In the rows, zero is written as 128.
One turn moves each row of this set onto another row. After a few examples, where does it send each row asked below?
K26: [143 133 141 136 136 133 126 107 139 141 119 148 130 118 153 113  94 132
 133 132 136 113 156 123 141 124 158 124 131 135 170 133  67]
K498: [149 131 134 127 130 135 124 110 150 142 119 165 111 112 156 114 104 129
 128 137 135 113 165 118 143 123 154 132 130 139 156 136  63]
K299: [151 130 133 137 136 137 121 118 147 145 124 164 119 116 154 115  95 139
 142 135 154 117 160 123 141 119 161 125 116 138 164 136  75]
K90: [121 155 117 127 139 129 138 133 134 139 110 122 105 125 133 154 127 112
 109 146 100 106 139 106 152 162 109 147  85 124 109 143 128]
K346: [146 131 117 141 134 124 118 109 164 115 131 174 109 127 148 118 108 126
 159 132 168 129 124 131 134 101 164 116 127 146 163 131  90]
K566: [110 124 127 100 129 119  91 116 139  96 153 143  88 142 132 133 157 106
 152 150 143 128  93 153 124 126 136 114 116 130 127 121 148]
K970: [107 125 130 103 131 118  92 114 135  96 153 136  95 143 131 133 153 107
 153 148 141 128  90 155 123 127 136 112 118 128 132 120 148]
K77: [141 135 128 153 156 140 144 120 139 154 110 149 132 137 157 129  82 129
 133 134 130 112 153 120 139 124 150 146 110 141 150 125  86]
K634: [119 164 125 139 138 118 146 133 126 131 106 117 117 139 142 158 111 120
 117 133  96 104 141 117 118 159 123 155  83 126 124 135 122]
K708: [125 162 120 148 143 122 142 146 129 135 114 125 117 142 140 160 105 134
 134 133 123 110 140 121 117 153 131 148  63 127 128 136 137]
K250: [101 159 144 124 126 143 104  88 140  85 164 141  89 136 133 130 146 107
 135 153 141 130 113 112 140 118 107 108 124 125 137 162 127]
K387: [133 136 130 141 134 116 125  91 150 110 122 147 127 127 147 115 105 113
 144 127 139 123 117 132 134 109 159 116 154 141 173 126  78]
K142: [102 124 131  95 142 128  91 116 133 102 152 129  88 136 129 140 159 113
 146 153 124 115 107 152 124 121 139 119 112 124 122 122 157]
K340: [101 124 132  96 142 127  91 115 132 102 152 126  90 137 129 140 158 113
 146 153 124 115 105 153 124 122 139 119 112 123 124 122 158]
K441: [100 124 131  94 141 127  92 114 133 101 151 127  88 137 129 140 160 111
 143 153 121 115 106 152 124 122 138 120 115 123 122 122 155]
K850: [143 133 117 126 124 120 122  96 169 111 122 176  95 119 152 115 122 109
 137 136 137 122 134 123 136 108 153 128 151 147 149 132  71]
K440: [146 132 139 140 138 135 124 113 141 143 122 153 129 118 153 114  92 138
 140 132 148 116 155 125 141 121 161 122 121 136 171 134  74]
K535: [120 163 125 147 142 119 145 138 123 133 110 114 124 143 140 158 104 127
 127 131 109 107 136 121 117 157 128 149  74 125 131 134 131]
K386: [147 133 121 148 152 143 142 125 148 156 111 164 116 134 159 130  88 130
 132 138 134 112 161 116 139 122 148 151 105 145 139 128  85]
K969: [100 160 146 127 127 143 104  87 137  84 164 136  95 138 132 129 143 108
 136 151 142 131 110 113 139 119 109 106 124 124 142 161 129]
K745: [135 135 125 130 128 116 125  89 158 109 119 157 112 122 150 114 116 106
 134 131 128 121 125 126 136 111 154 124 161 143 160 129  69]
K48: [138 134 125 146 137 120 121 101 153 113 128 156 126 129 146 117 101 124
 157 128 159 128 116 135 134 104 165 111 137 142 175 128  88]
K182: [102 124 131  94 141 127  91 115 134 102 151 129  86 136 129 140 160 112
 144 154 122 115 107 152 124 122 138 120 113 124 121 122 156]
K625: [123 162 119 133 134 120 144 137 134 132 107 129 103 136 144 158 118 119
 115 136  97 104 148 114 119 158 121 161  81 129 114 137 120]
K623: [145 134 122 144 151 141 144 121 148 154 108 162 115 132 160 129  91 125
 126 139 124 110 162 114 140 125 145 154 113 144 137 127  80]
K118: [128 152 111 128 138 133 135 142 141 142 114 136  96 125 132 156 129 119
 117 148 115 109 142 106 152 157 112 147  71 127 105 145 134]
K966: [142 135 126 145 151 139 145 116 144 153 106 154 121 133 159 128  89 122
 123 137 118 109 159 115 140 127 145 152 119 143 141 126  77]
K544: [117 156 124 143 148 129 138 136 121 139 114 105 130 133 128 154 112 122
 124 140 116 110 126 115 150 159 118 134  75 120 130 140 141]
K520: [110 124 126  96 127 119  92 114 142  96 152 145  83 140 133 133 160 103
 148 151 137 127  96 151 124 127 133 118 120 130 123 122 144]
K455: [105 126 132  98 128 116  94 108 135  94 149 133  93 141 132 132 158  99
 144 149 128 125  91 152 124 130 132 116 129 128 129 119 140]
K559: [101 125 132  96 142 127  92 114 131 102 151 125  91 137 128 140 157 113
 145 153 123 115 105 153 124 122 139 119 113 123 124 122 157]
K447: [130 160 115 142 139 124 140 149 137 136 115 137 103 139 142 160 111 133
 132 136 124 110 146 117 117 152 128 153  60 130 117 138 134]
K378: [107 125 129  95 127 117  93 110 139  94 150 140  86 140 133 132 161  99
 144 151 129 125  95 151 124 129 131 118 127 129 124 120 140]
K107: [140 136 128 150 154 139 146 116 139 153 107 147 130 136 157 128  84 124
 127 134 121 110 155 118 140 127 147 149 118 141 147 125  81]
K225: [100 124 132  95 142 127  92 113 131 101 151 125  89 137 129 140 158 112
 143 153 120 115 105 153 124 122 138 119 115 123 123 122 156]
K207: [104 158 142 124 125 144 102  91 143  86 165 146  85 135 134 130 148 109
 137 153 146 131 114 111 140 117 108 109 120 127 135 163 129]
K909: [124 154 118 144 148 133 135 145 128 143 118 118 121 133 128 156 112 130
 132 142 131 113 130 114 150 155 120 134  61 123 125 142 148]
K445: [148 131 113 131 128 123 118 106 172 115 128 184  93 121 151 117 118 120
 150 136 157 126 132 126 136 103 159 124 135 148 151 133  81]
K695: [103 158 143 129 128 145 102  93 139  86 168 142  92 139 132 131 142 114
 143 151 154 132 110 114 139 116 112 104 114 125 141 162 135]
K861: [105 126 132 102 131 116  94 110 132  94 151 131  98 143 130 132 154 103
 149 148 134 126  89 155 123 128 135 113 125 128 133 119 145]
K709: [145 134 124 153 155 142 143 125 144 156 112 157 125 136 157 129  83 133
 136 136 137 113 157 119 139 122 151 147 104 143 146 126  88]
K499: [129 152 111 136 143 134 133 148 138 144 119 133 104 129 130 156 120 128
 129 146 131 112 138 110 151 154 118 140  59 126 113 145 145]
K748: [145 133 139 130 133 133 126 106 143 141 117 154 121 114 155 113 100 127
 127 135 130 112 160 120 142 125 155 130 135 137 163 134  62]
K459: [116 157 124 135 143 127 140 130 124 138 110 107 122 129 130 153 119 113
 112 142 100 106 131 111 152 163 113 140  87 121 122 141 132]
K395: [129 160 114 135 135 123 142 144 140 135 111 141  96 136 144 159 118 126
 123 138 110 107 151 114 118 155 124 160  69 131 110 139 126]
K114: [152 130 131 131 132 137 122 116 152 144 122 170 110 113 155 114 102 136
 136 137 147 115 164 119 142 120 157 130 120 139 157 137  69]
K42: [105 158 141 127 126 145 102  94 143  87 167 147  86 137 133 131 145 113
 141 153 152 133 113 112 139 116 110 107 115 126 137 163 133]
K38: [101 159 146 130 129 143 103  90 136  85 166 137  97 139 131 130 141 111
 141 150 148 132 108 115 139 118 111 104 119 124 144 161 133]

K107 -> K966
K745 -> K850
K708 -> K535
Now find these:
K299 -> K440
K455 -> K378
K459 -> K90
K182 -> K142
K207 -> K42

One turn moves each row of this set onto another row. After a few examples, where does it send each row asked below?
K985: [115  82 135 128 135 152 116 120 129 132 166 129 121 148 106 128 112  88
 136]
K65: [ 91 128 151 152  97 135  68 120 158 121 140 108 105 106 112 175 113 140
 131]
K889: [124 152 161 132 104 106 119 118 145 137 152  88 140 134 128 140  88 119
  99]
K121: [100 116 134 168 104 131  98  95 145 139 147 127 128 129 143 185 115  97
  99]
K662: [107  89 130 117 145 146 108 117 143 166 145 106 135 165 123 140 142 119
 114]
K722: [118 125 153 122  82 116 116  98 144 127 178 124 129 129  89 150  84 122
 122]
K222: [109  87 134 123 140 147 109 119 147 153 133  99 140 170 136 141 141 111
 123]
K588: [112 143 164 126 101 112 103 122 151 145 164  75 137 131 139 139  92 132
 104]
K305: [110 110 155 109 137 166  89 122 151 125 135  94 155 127 127 126 134 151
 111]
K482: [ 90 109 136 168 117 132 101 104 142 131 144 131 117 118 133 190 116 106
  97]
K384: [ 94 140 150 164 108 135  74 114 161 129 134 113  90 114 123 167 114 132
 119]
K795: [123  97 138 114 138 171  89 120 128  93 144 110 121 121  96 148 115 125
 132]
K509: [ 89 104 134 165 101 124 103 100 154 140 159 119 116 128 141 180 114 106
  92]
K218: [118 110 145 114 138 164  85 122 161 123 126  95 152 153 120 123 129 143
 120]
K97: [127  86 130 115 132 155 102 104 129 133 161 122 130 154 114 133 124  85
 138]
K457: [110 115 136 112 136 170  90 122 152 127 134  96 160 140 126 127 140 143
 113]
K635: [122 148 165 130 113 115 120 118 139 149 162  87 137 131 128 126  85 122
 106]
K82: [ 98  82 145 124 147 143 111 121 149 164 145 108 133 159 133 137 136 124
 108]
K628: [ 96 140 152 159 102 144  66 111 161 131 134 116 102 120 118 170 114 141
 135]
K915: [129 105 126 111 144 171  82 122 131  99 144 104 127 136  95 146 116 125
 126]
K750: [119  91 123 125 137 158  98 119 131 135 165 127 125 150 102 125 121  88
 137]
K266: [119 142 164 111  96 124 119 100 136 129 175 128 140 129  97 144  86 132
 124]
K994: [ 84 130 151 158 116 144  77 114 154 135 134 116  95 112 123 175 121 143
 125]
K127: [ 91 121 139 159 101 124 100 100 147 132 145 135 121 123 137 191 123 106
 101]
K597: [131  97 134 111 140 171  71 106 142 102 143 115 123 138  99 142 120 122
 129]
K282: [121 148 164 111  90 116 111  96 143 136 175 128 121 134 100 148  91 128
 123]
K506: [126 152 161 134 106 114 108 116 144 150 150  76 134 142 135 141  86 125
 108]
K19: [127 138 157 116  89 121 108  89 140 133 172 132 134 140  94 158  85 127
 122]

K795 -> K985
K127 -> K889
K597 -> K97
Now find these:
K722 -> K509
K662 -> K457
K628 -> K19
K994 -> K266

One turn moves each row of this set onto another row. After a few examples, where does it send each row asked below?
K283: [122 155  94 128 132 100  97 126 124 114 129 107 136 137 125 131 109 152
 128 157 108]
K391: [129 123 103 121 113 143 134 104 132 159 142 103 150 123 131 100 117 147
 115 143  91]
K828: [148 102 157  95 101 136 118 105 124 102 148 105 149 124 141 129 129 133
 106 118 101]
K401: [134 121 102 122 115 134 122 101 133 141 148  97 129 143 152 100 108 153
 125 164 114]
K169: [144 132 121 109 122 138  93 115 129 107 105  97 127 139 110 127  98 140
 148 117 104]
K8: [157 116 135 125 148 100 144 144 101 120 142 155 102 117 124 104 129 124
 123 131 142]
K352: [157 130 141  95 105 131 104 110 129 110 123 117 167 123 154 120 122 137
 107 137  93]
K252: [120 131  95 134 118  94 109 133 149 126 139  98 135 112 111 139 107 140
 118 151 108]
K820: [138 105 148 143 155 117 156 133 112 107 148 118 109 113 128 101 139 106
 121 129 135]
K521: [120 143  83 147 132 103 111 115 146 117 131 106 128 118 131 146 123 140
 103 131 133]
K971: [154 120 133 127 160 115 127 121 118 127 125 153 108 122 141 122 156 109
 128 111 142]
K508: [110 115 151 110 132 140 157 148 101 104 127 155 119  98 122 119 130 133
 117 124 132]
K75: [136 113 107 122 106 136 147 110 118 162 148 133 140 125 135 115 108 158
 104 159 118]
K900: [126  95 128 128 122 133 149 125 111 108 148 142  96  97 151 131 146 127
 114 108 135]
K555: [151 120 150 105  91 136 111 127 134 120 135 103 153 144 145 126 113 135
 134 152 102]
K451: [152 122 115  98 124 124  94 113 147 103  99 109 125 114 114 117  82 142
 124 130 123]
K284: [104 120 129 125 149 136 139 123 125  95 126 136 107 100 145 127 153 122
 113 104 143]
K637: [130 142 134  96 133 135 111 130 137  98  95 118 140 122  95 117  93 144
 119 117 131]
K727: [132 126 157 133 163 133 152 136 120 128 117 142 131 120 127 112 147 104
 128 135 139]
K864: [116 125 123 120 132 131 152 146 117 123 122 171 112 103 142 125 134 137
 113 132 154]

K521 -> K75
K971 -> K8
Now find these:
K508 -> K284
K391 -> K352
K283 -> K401

